In the data rows, zero lies at 7.5, halfway between 7 and 8.
Here are some points, one per row:
(9 5 2 10 5 6 14 7 6 8 12 6 7 9 10 10 4 8 12 6 7 7 3 8 7 3 6 10 11 11 5 2 9)
(9 6 6 8 8 14 2 15 5 12 13 9 10 4 10 4 0 13 14 14 9 15 4 15 6 5 15 8 8 7 15 9 10)
(12 11 8 3 6 8 6 6 10 7 10 11 8 0 8 6 10 7 5 7 3 7 8 8 6 7 4 5 4 9 5 7 10)
(8 7 7 9 7 9 7 6 8 8 7 8 9 9 9 5 9 8 9 6 7 7 4 9 9 7 9 8 11 7 9 8 8)
(7 8 9 9 9 5 4 6 7 9 9 3 6 7 5 3 6 8 5 7 10 9 5 10 12 11 6 7 7 6 6 10 5)
(7 6 12 11 11 12 12 7 12 7 4 10 5 10 8 5 6 9 13 7 6 3 9 6 6 8 9 5 13 6 6 1 6)
(12 5 5 7 9 7 6 4 9 11 6 2 8 9 4 6 5 7 9 8 4 4 8 4 6 8 8 11 8 10 7 14 7)
(6 6 5 8 5 6 7 6 10 5 4 9 7 8 8 12 7 7 9 3 8 12 9 8 10 5 7 9 7 6 10 6 6)
(10 6 8 11 7 9 7 7 6 6 7 7 6 3 4 5 12 10 4 3 8 8 5 5 9 6 9 5 7 6 6 2 2)
(6 7 10 11 10 8 5 11 7 6 11 10 3 10 6 6 9 9 6 5 4 9 4 11 5 5 6 6 6 5 6 14 11)
(8 6 11 11 5 9 3 9 6 8 9 8 8 11 4 3 6 8 2 4 6 11 5 9 8 11 2 7 6 9 10 7 7)
(13 9 4 11 8 6 13 11 7 7 5 9 8 5 4 5 10 6 8 9 9 13 6 6 12 9 13 5 10 9 2 5 6)
(6 9 9 6 7 5 11 8 10 9 7 9 8 9 9 7 7 8 13 11 10 7 2 6 10 7 6 6 12 9 9 10 5)
(7 6 2 6 9 10 11 6 6 14 10 10 11 8 10 9 2 9 8 8 5 7 12 8 7 4 9 14 6 4 4 9 7)
(1 3 7 8 6 4 6 9 6 11 8 7 3 10 9 6 9 7 4 9 8 4 13 10 7 10 9 10 5 9 6 11 7)
(7 5 6 4 6 7 6 4 8 10 3 8 8 1 5 6 8 2 5 9 0 8 5 9 8 6 10 3 9 10 7 9 12)
(9 8 9 5 7 9 8 8 7 7 2 8 8 7 10 11 8 6 3 5 11 8 8 7 11 7 7 8 5 5 8 8 6)
(12 11 10 9 5 15 8 1 3 10 10 13 8 9 6 11 6 9 6 8 7 10 8 1 6 11 9 6 5 4 3 8 5)
(8 9 9 5 5 9 8 7 5 7 13 7 8 8 11 14 8 7 6 9 5 9 10 5 7 4 7 8 5 8 10 9 6)
(7 10 5 6 4 5 6 9 8 10 5 10 9 11 10 8 12 7 9 7 12 7 7 8 13 7 7 12 7 6 10 5 7)
(8 6 7 8 7 7 7 8 9 5 9 10 8 10 9 6 12 7 8 6 10 5 12 6 5 5 9 4 10 9 3 3 5)
(5 9 7 10 8 5 7 12 12 9 8 5 7 3 10 8 4 7 0 8 6 4 5 8 11 8 6 7 8 7 9 7 8)
(7 6 8 6 10 6 5 10 7 12 13 4 13 9 11 3 5 10 9 7 9 10 3 15 3 6 5 6 6 7 9 11 11)
(10 9 8 4 10 7 10 7 10 11 8 8 8 9 12 5 3 7 8 8 6 5 9 6 7 4 3 8 6 7 8 7 10)
(8 6 4 9 11 9 7 7 8 7 8 10 8 7 11 6 8 10 7 7 9 8 12 4 6 6 12 6 7 10 6 2 10)
(6 6 9 10 6 3 8 4 10 10 9 6 9 7 4 7 7 8 7 4 9 6 8 5 7 7 1 10 4 12 4 7 5)
(9 7 7 9 9 10 9 8 8 5 8 6 8 8 10 7 8 5 9 7 11 4 9 8 8 3 13 7 8 8 7 7 4)
(8 11 4 4 8 5 5 5 9 4 4 10 8 12 9 8 6 11 10 7 6 5 4 4 8 7 8 10 7 4 9 6 7)
(8 9 7 7 10 4 9 6 7 11 8 9 8 6 10 13 5 5 8 4 9 7 7 8 2 9 7 12 13 5 10 7 10)
(7 7 9 6 13 7 5 8 9 4 8 8 8 9 5 9 7 9 7 9 7 7 10 9 8 9 9 8 8 11 7 6 5)
(5 5 9 11 9 6 7 14 8 4 7 6 9 5 6 8 6 13 6 11 4 11 7 9 3 7 3 10 6 6 6 8 10)
(10 8 8 2 7 2 11 11 10 5 6 4 7 5 7 8 6 6 5 4 12 10 7 7 2 6 8 9 9 6 7 7 7)
(9 4 8 9 5 5 8 5 12 6 5 5 7 5 6 6 12 6 5 10 6 7 6 5 4 12 10 7 7 4 4 7 7)
(4 8 10 3 8 5 8 5 4 9 4 7 10 7 8 11 7 6 4 8 10 11 10 8 4 9 8 5 6 8 6 9 11)
(6 9 4 9 7 9 4 9 9 10 7 6 8 9 9 9 8 6 8 8 8 8 5 9 8 10 3 7 10 8 8 5 6)
(11 7 8 11 9 7 9 12 5 6 7 13 6 1 7 5 10 7 9 10 8 6 3 6 6 10 8 6 4 8 7 3 7)
(6 8 10 7 11 3 6 5 7 10 3 7 4 9 7 5 7 4 7 5 8 7 11 12 11 7 8 5 10 7 7 8 9)
(2 7 8 10 10 9 8 7 6 7 9 5 7 5 6 6 5 5 13 7 11 8 8 12 11 10 8 9 6 7 4 8 5)
(6 10 8 12 11 7 0 8 3 7 10 8 9 9 5 5 9 9 8 8 5 12 5 11 1 6 8 11 12 3 7 10 11)
(10 13 1 8 5 8 8 10 5 5 7 4 7 6 7 10 9 10 9 7 3 7 5 4 5 11 8 6 5 10 6 7 8)
(9 8 8 5 6 8 12 3 9 2 9 8 5 6 9 7 6 9 5 10 12 8 11 8 10 9 10 8 6 10 6 7 9)
(7 9 3 11 9 6 3 7 9 9 4 7 3 10 5 11 0 7 8 10 7 8 8 8 6 6 7 7 8 13 4 11 8)
(5 7 6 8 10 3 11 7 7 9 5 6 8 6 6 5 9 8 7 12 6 6 6 7 10 7 7 6 6 7 5 6 10)
(6 8 7 5 7 9 7 8 7 3 10 10 9 5 5 9 8 6 10 10 8 10 10 5 9 12 9 6 7 10 8 8 8)
(11 9 8 7 4 11 6 11 12 7 2 8 5 6 9 3 13 4 13 10 7 11 8 6 10 8 8 5 9 7 3 7 5)
(5 8 7 7 11 11 5 2 3 4 5 3 14 5 6 11 5 14 10 5 8 1 7 12 6 8 6 8 4 9 8 11 8)
(7 10 10 3 9 5 11 10 6 6 10 11 2 12 8 11 6 4 4 0 8 6 6 8 9 8 9 8 8 10 11 7 7)
(8 10 9 3 8 9 9 8 7 9 7 7 7 5 7 7 6 7 6 4 10 5 10 6 7 5 5 7 8 10 9 9 7)
(3 11 8 13 7 9 6 8 8 7 10 7 8 9 7 8 11 11 5 10 7 9 5 15 4 7 4 8 8 8 5 10 10)
(9 6 6 11 10 7 8 5 10 2 10 8 6 8 11 5 8 5 1 10 6 4 5 13 8 9 7 11 7 8 7 11 7)
(7 4 4 8 9 10 8 8 12 7 9 10 11 10 9 7 6 7 10 5 10 8 11 7 9 8 8 6 8 8 7 6 8)
(7 5 8 3 9 9 9 10 7 8 6 9 9 10 4 11 3 5 4 9 7 9 7 6 6 6 8 9 7 10 10 8 7)
(12 9 4 12 3 13 10 9 9 7 5 9 9 4 7 8 10 10 8 7 7 5 8 5 4 12 10 5 4 9 8 4 8)
(9 9 10 6 5 5 7 8 10 5 7 5 4 10 9 9 6 7 7 5 9 6 11 7 10 8 5 11 2 7 4 6 9)
(6 6 11 8 3 4 3 9 6 7 8 10 9 10 5 7 3 7 6 14 7 2 10 4 10 9 6 4 6 4 8 10 10)
(10 6 7 7 7 8 7 10 10 8 2 7 6 5 11 7 5 6 6 7 9 7 12 5 6 7 3 6 8 12 12 8 9)
(11 7 8 10 3 10 6 10 6 4 8 7 6 10 12 5 11 7 9 9 9 4 9 7 8 7 6 7 12 7 10 3 4)
(14 6 4 11 5 10 8 12 1 6 11 5 9 5 6 8 7 8 10 3 5 9 5 4 6 8 8 7 2 8 4 3 3)
(2 8 8 10 8 5 8 6 5 8 8 6 9 9 8 5 7 6 11 6 4 9 13 8 2 11 6 6 6 9 9 7 7)
(6 6 6 9 8 9 10 9 10 8 5 7 4 7 4 11 9 6 6 5 9 6 6 9 10 3 6 10 5 7 9 6 7)
(6 6 5 8 9 6 5 6 7 9 9 9 8 5 4 5 8 4 10 8 8 2 8 9 10 9 7 12 6 0 8 12 10)
(7 7 4 3 4 5 10 5 4 4 9 6 5 10 2 10 9 5 6 8 5 7 6 6 10 9 3 5 6 5 5 6 8)
(12 8 10 11 8 14 10 2 9 5 14 10 6 12 13 14 9 10 11 8 7 9 7 7 9 10 8 6 3 8 7 7 11)
(5 6 10 7 10 3 4 3 7 11 5 8 7 9 7 9 5 10 9 7 9 9 9 9 4 8 8 7 5 8 7 10 4)
(8 7 9 8 8 9 9 8 6 8 7 6 15 6 8 6 5 7 8 9 6 6 5 8 5 4 9 13 7 7 10 8 8)
(8 11 10 10 5 8 5 6 6 9 7 8 7 9 9 8 10 7 13 8 11 5 4 2 6 4 9 5 10 8 10 7 9)
(4 8 6 9 7 4 5 10 8 8 8 7 7 5 6 7 6 11 6 5 5 6 10 7 10 9 6 7 4 7 9 10 8)
(5 6 15 15 6 11 14 10 6 4 6 2 0 0 12 5 2 7 3 9 8 14 15 2 6 9 7 5 11 9 9 13 8)
(7 15 6 9 5 5 9 5 9 9 6 6 7 7 6 4 11 1 6 6 7 5 5 10 9 6 14 0 5 9 11 2 10)
(5 4 6 3 9 9 14 6 5 11 6 6 9 7 6 8 9 10 10 9 4 6 9 4 4 5 6 5 10 4 3 5 11)
(8 6 7 7 9 9 8 9 6 6 6 9 12 13 9 9 10 9 12 8 6 10 7 13 7 8 9 10 7 8 7 2 9)
(10 8 10 5 9 11 6 7 10 8 7 6 5 9 9 9 7 10 6 6 5 6 6 7 9 9 10 13 5 11 7 6 4)
(0 6 12 7 10 2 5 9 5 8 8 9 10 7 8 6 9 5 7 7 7 6 4 8 7 7 7 10 7 8 5 10 6)
(2 6 9 4 7 8 8 7 3 10 9 8 7 9 6 8 4 5 4 7 6 7 8 4 4 9 10 10 10 8 8 8 5)
(8 8 5 7 8 9 13 4 7 7 4 6 7 12 6 5 7 8 9 10 11 7 9 6 9 4 8 10 7 6 10 6 8)
(7 3 9 7 4 10 9 5 8 3 8 10 8 4 8 4 9 6 10 4 7 10 6 6 6 11 7 4 9 5 5 8 6)
(5 7 10 6 5 8 4 6 8 8 11 10 9 7 5 8 4 7 5 9 10 8 7 6 13 11 10 9 8 4 10 9 8)
(7 9 9 5 10 10 9 8 9 8 7 6 4 7 7 5 7 7 9 10 11 7 8 10 9 3 5 7 8 9 9 8 6)
(8 5 6 8 4 8 5 8 5 8 6 8 8 7 9 7 5 13 7 4 9 2 7 7 13 9 7 9 8 8 11 8 7)
(12 10 2 5 7 11 6 8 5 8 11 10 9 9 12 8 6 11 9 7 7 10 7 5 7 12 13 5 5 9 7 0 8)
These points spread out most along one direction. Take the direction at right angles to it along which they spread out most. Then take the direction at right angles to both along which they spread out most. Go by this last direction. How far along it is each point below, from 0 to 99? 50 is the average, and the first point above lies past it. One standard deviation of the points above along it is 16.
(7 4 5 10 11 3 7 4 2 7 9 12 8 9 6 8 8 7 5 14 7 5 7 6 6 7 4 4 7 5 11 9 3) -> 49
(8 4 10 9 4 8 3 5 7 6 10 4 10 9 7 8 9 12 3 12 5 7 10 8 9 6 8 7 10 4 5 8 10) -> 38
(10 7 13 5 5 7 13 4 8 8 11 5 11 11 10 11 8 6 7 13 8 11 9 6 9 9 6 8 9 8 10 6 5) -> 66
(6 10 8 7 7 8 10 6 11 9 9 7 3 8 5 10 8 4 9 11 9 7 10 8 5 9 7 12 7 7 10 7 6) -> 61
(7 14 8 11 5 11 11 7 8 4 9 8 7 8 6 10 10 8 6 4 7 9 11 7 7 7 6 5 13 10 7 6 6) -> 44
(10 8 13 10 7 4 0 11 10 8 7 7 11 9 4 7 12 9 8 9 4 6 5 11 5 4 9 8 10 5 8 11 5) -> 31
(6 7 9 2 12 8 8 6 11 11 4 7 5 8 9 6 12 4 8 10 9 11 6 9 10 4 5 4 11 5 9 10 6) -> 53
(11 11 10 11 11 8 5 12 4 11 10 6 10 8 6 6 10 11 9 10 3 10 7 12 5 5 5 8 10 8 7 10 9) -> 29
(8 8 6 2 8 5 7 11 10 9 9 12 8 7 9 9 8 9 7 6 8 8 7 6 8 10 6 6 10 8 9 15 5) -> 56
(7 6 5 2 6 2 7 11 11 6 7 5 4 4 7 8 9 9 10 1 7 6 6 10 8 9 11 2 6 5 11 12 8) -> 44
(5 8 4 8 8 11 10 7 10 5 5 3 8 9 6 9 9 4 10 6 13 10 7 5 12 3 12 10 8 10 8 7 5) -> 67
(9 5 6 7 7 5 7 6 6 7 5 7 5 8 4 11 11 4 5 6 7 11 7 7 15 8 0 9 10 6 7 7 10) -> 51
(6 10 8 0 6 6 7 7 7 9 6 12 7 8 8 10 9 7 4 7 11 10 8 5 5 11 8 6 8 9 10 8 12) -> 62
